[[121 105 129]
 [127 125 137]
 [131 133 127]
 [119 127 146]
 [126 131 127]]
:
[[121 105]
 [127 125]]

[[127 120 128]
 [126 109 137]
 [128 124 112]
 [121 119 126]
 [123 102 113]]
:
[[127 120]
 [126 109]]

[[129 145]
 [151 131]
 [149 130]
 [131 151]
 [153 134]]
:
[[129 145]
 [151 131]]

[[121 106 111]
 [118 110 110]]
:
[[121 106]
 [118 110]]

[[138 127 129]
 [128 124 125]
 [122 137 133]
 [112 130 124]
 [149 125 130]]
:
[[138 127]
 [128 124]]

[[126 125]
 [132 124]
 [134 114]
 [124 148]
 [127 105]]
:
[[126 125]
 [132 124]]

[[130 137 121 123 104]
 [112 144 116 118 125]]
:
[[130 137]
 [112 144]]
---
[[131 133 132 119 133]
 [136 136 130 118 127]
 [137 136 135 115 128]
 [134 128 130 131 113]
 [138 136 130 119 123]
 [142 130 133 128 111]
 [129 136 129 117 136]
 [135 128 129 131 113]
 [130 127 153 118 131]
 [135 129 129 131 113]]
:
[[131 136 137 134 138 142 129 135 130 135]
 [133 136 136 128 136 130 136 128 127 129]
 [132 130 135 130 130 133 129 129 153 129]
 [119 118 115 131 119 128 117 131 118 131]
 [133 127 128 113 123 111 136 113 131 113]]

[[135 125 116 126 117 121 121 124]
 [123 131 138 129 137 135 132 131]
 [130 123 119 127 118 116 131 127]
 [122 121 126 129 123 114 145 131]
 [132 126 121 127 122 124 124 126]
 [129 126 124 128 124 124 128 127]
 [137 124 110 126 112 118 118 123]
 [139 131 117 126 122 134 107 121]]
:
[[135 123 130 122 132 129 137 139]
 [125 131 123 121 126 126 124 131]
 [116 138 119 126 121 124 110 117]
 [126 129 127 129 127 128 126 126]
 [117 137 118 123 122 124 112 122]
 [121 135 116 114 124 124 118 134]
 [121 132 131 145 124 128 118 107]
 [124 131 127 131 126 127 123 121]]

[[129 130 128 132 129 123 128]
 [127 128 128 131 127 116 127]
 [132 123 132 132 122 115 139]
 [151 117 135 135 137 133 120]
 [129 127 127 133 129 117 124]
 [137 122 132 125 124 126 125]
 [129 135 125 120 122 138 131]
 [132 125 130 126 126 122 120]
 [125 130 128 131 126 118 129]
 [127 130 129 130 126 121 129]
 [129 128 127 133 128 121 126]]
:
[[129 127 132 151 129 137 129 132 125 127 129]
 [130 128 123 117 127 122 135 125 130 130 128]
 [128 128 132 135 127 132 125 130 128 129 127]
 [132 131 132 135 133 125 120 126 131 130 133]
 [129 127 122 137 129 124 122 126 126 126 128]
 [123 116 115 133 117 126 138 122 118 121 121]
 [128 127 139 120 124 125 131 120 129 129 126]]

[[140 107 151 139]
 [131 111 149 127]
 [136 117 144 133]
 [123 133 132 128]
 [153 111 148 139]
 [142 105 153 139]
 [133 133 132 131]
 [109 111 148 146]]
:
[[140 131 136 123 153 142 133 109]
 [107 111 117 133 111 105 133 111]
 [151 149 144 132 148 153 132 148]
 [139 127 133 128 139 139 131 146]]

[[125 126 137 139 119 133]
 [138 121 142 124 150 125]
 [142 133 134 138 150 121]
 [141 128 134 128 125 114]
 [131 124 131 138 134 136]
 [135 124 126 125 113 145]
 [141 128 130 120 115 128]
 [128 127 140 122 128 112]]
:
[[125 138 142 141 131 135 141 128]
 [126 121 133 128 124 124 128 127]
 [137 142 134 134 131 126 130 140]
 [139 124 138 128 138 125 120 122]
 [119 150 150 125 134 113 115 128]
 [133 125 121 114 136 145 128 112]]

[[101 123 149 147]
 [126 132 132 136]
 [118 137 137 131]
 [144 129 101 118]
 [124 130 129 131]
 [123 131 145 126]]
:
[[101 126 118 144 124 123]
 [123 132 137 129 130 131]
 [149 132 137 101 129 145]
 [147 136 131 118 131 126]]
---
[[122 134 130 135 131 120 134 135 128 127 133 121 137 130 130]
 [108 138 140 145 130 109 136 144 131 140 138 108 142 125 129]
 [155 113 129 109 124 152 122 112 119 105 117 153 119 133 121]
 [118 123 123 124 114 124 115 120 141 122 116 120 117 111 114]
 [138 146 125 145 154 135 157 147 103 136 153 132 155 156 154]
 [124 146 124 147 148 124 150 147 117 149 150 123 147 145 150]]
:
[[155 113 129 109 124 152 122 112 119 105 117 153 119 133 121]
 [138 146 125 145 154 135 157 147 103 136 153 132 155 156 154]
 [124 146 124 147 148 124 150 147 117 149 150 123 147 145 150]
 [122 134 130 135 131 120 134 135 128 127 133 121 137 130 130]
 [118 123 123 124 114 124 115 120 141 122 116 120 117 111 114]
 [108 138 140 145 130 109 136 144 131 140 138 108 142 125 129]]

[[139 135 132 111 117 135 110 134 133 124 125]
 [114 114 142 135 137 138 122 139 135 138 135]
 [141 129 136 121 126 127 118 126 133 130 132]
 [145 120 139 124 130 129 116 129 128 135 135]
 [112 108 134 134 129 141 123 144 126 142 128]
 [119 108 133 128 124 145 117 150 122 140 124]]
:
[[145 120 139 124 130 129 116 129 128 135 135]
 [141 129 136 121 126 127 118 126 133 130 132]
 [139 135 132 111 117 135 110 134 133 124 125]
 [119 108 133 128 124 145 117 150 122 140 124]
 [114 114 142 135 137 138 122 139 135 138 135]
 [112 108 134 134 129 141 123 144 126 142 128]]

[[120 119 132 136 128 120]
 [132 123 151 144 126 137]]
:
[[132 123 151 144 126 137]
 [120 119 132 136 128 120]]

[[154 119]
 [110 140]
 [134 156]
 [141 118]
 [152 119]
 [153 112]]
:
[[154 119]
 [153 112]
 [152 119]
 [141 118]
 [134 156]
 [110 140]]

[[138 104 145 136 125 141 145 145]
 [124 156 107 127 133 127 105 112]
 [113 129 151 126 148 115 148 117]
 [109 112 131 143 149 133 153 157]
 [149 138 115 136 116 146 110 146]]
:
[[149 138 115 136 116 146 110 146]
 [138 104 145 136 125 141 145 145]
 [124 156 107 127 133 127 105 112]
 [113 129 151 126 148 115 148 117]
 [109 112 131 143 149 133 153 157]]

[[140 139 138 141 111 142 152]
 [134 135 133 133 120 135 140]
 [118 118 120 117 145 116 106]
 [131 129 128 135 116 130 135]
 [135 135 133 137 112 139 146]]
:
[[140 139 138 141 111 142 152]
 [135 135 133 137 112 139 146]
 [134 135 133 133 120 135 140]
 [131 129 128 135 116 130 135]
 [118 118 120 117 145 116 106]]

[[142 147 124 118 117 120 117 148 115 104]
 [144 150 121 120 115 123 109 157 112  98]
 [123 115 136 134 141 131 139 109 140 142]
 [117 116 124 136 130 137 131 124 134 143]]
:
[[144 150 121 120 115 123 109 157 112  98]
 [142 147 124 118 117 120 117 148 115 104]
 [123 115 136 134 141 131 139 109 140 142]
 [117 116 124 136 130 137 131 124 134 143]]
